Rotation paths and how fast each direction turns (degrees each step):
Each turn is a multiple of 5 degrees from 10 to 175, or 0.
Each row of a path follows its step; steps can be skipped.
Path 1:
step 0: [  0  -8 -10  -9  -1  -1  16  10  13 -11   5   3 -23  -5  -4   4  -3  -1
   8   2   1 -11   4  -8  -9  -3   4   0   8   4  -2   8   2  -9   5  -5
  -6   2  -4  -8   0]
step 1: [ -3  -5  -8 -10   6  19   8 -12  -1   5  -6   1  -2   1  -3  -3   2  -4
  11   3 -12  10  12  15  -7   2  -6   3  -6  -9   2  -7  -5   2  11   3
   1  -2  -2  11   0]
step 3: [  4   3  -6 -17  11   4   0  -9   1  -5  -6 -10 -15  -3   2   0   6   7
   7  -6   1  -5   8   4 -17   1  -2  -1 -16  -5  -6   1  14  -9   1   5
  -7   3   1   5   4]
step 4: [ -7 -11  -3   9  -1   9   3   3   5   7  -6   6 -14  -1  -8  -5  -5  -1
   5   3  13  -9  17   6  -3  -4  -4   7   3  -6  -8   2  -6   4  11 -11
  15  -3  -9  -5   3]
step 5: [  3   4   0 -10   1   7  13 -12  15 -13   0  -6   2  11  -8  10   9  -1
   1  -1   7   9   3   7 -18   3  10   1  -2  -3  -1  13   1   5   1   0
   0   7   0   7  -6]
step 6: [ -7   2   0 -14   1  -3  -3  -4   3  -5  -2   8  -8   1  13  -3  -3   7
  -3   2   1 -12  16   2  -1   4   7  10 -10  -4 -19  -8 -13  -6  10   0
   7 -10  -3  -1   1]
step 7: [  5  -7 -16  -6   8  10   3   2   6 -11  -9   3 -16   4 -10   4  -2  -7
  -3   1  13  -1   5   2  -6  13   3   0  11   2   5  11   2  -8   4  -5
  -3  10  -2   6   9]
step 8: [ -4  -9  -5 -14   0   6   7 -12  16   8   0   0  -3  10   2   2   8  -7
  15   0  -2   4  14   4   8  -4   2  -8 -12   0  -9  -6  -9   5  12   0
   1  -4  -5  -7  -4]
step 9: [ -4   7   4  -1   3   7  10  -8   0 -16  -2  15  -1  13 -11   2  -5  -4
  -4   3  -1  -3  11  -9  -2   0   4  11   6  -6 -10   2  12 -11   8  -4
   0   0   1  10   9]
Speeds:
[ 0 -2  3  3  0  0  0 -1 -3 -3 -4  1 -1  2 -2 -2  1  4  2  1  0 -1 -5  2
 -2 -5 -6  0 -4  0 -1 -1  5  1  2  0  1  2 -4  0 -3]  45
[ 4 -4 -4  1  4 -2 -3  1  3  3 -2  3 -2 -6 -3 -3  2  2 -2  0 -1 -2  2  0
 -1  2  1 -1 -1  2  1  2  3 -1  0  4  0  1 -1 -5  1]  100
[ 0  1 -1 -3 -3  1 -5  1 -3 -4 -1 -3 -2  0  5 -2 -3  1 -6  0  2 -1  0  0
  0 -1  0  1 -2  4 -4 -1  1 -4 -3  0 -2  3  2 -1  2]  100
[ 2 -1 -3  2  0  5 -1  0  0  1 -4 -2  2  0 -1 -3 -1 -4 -1 -1  4 -2 -1  5
 -1  1 -3  3  3  2  6 -3 -4  4  1 -1  0  1 -2  1  2]  120
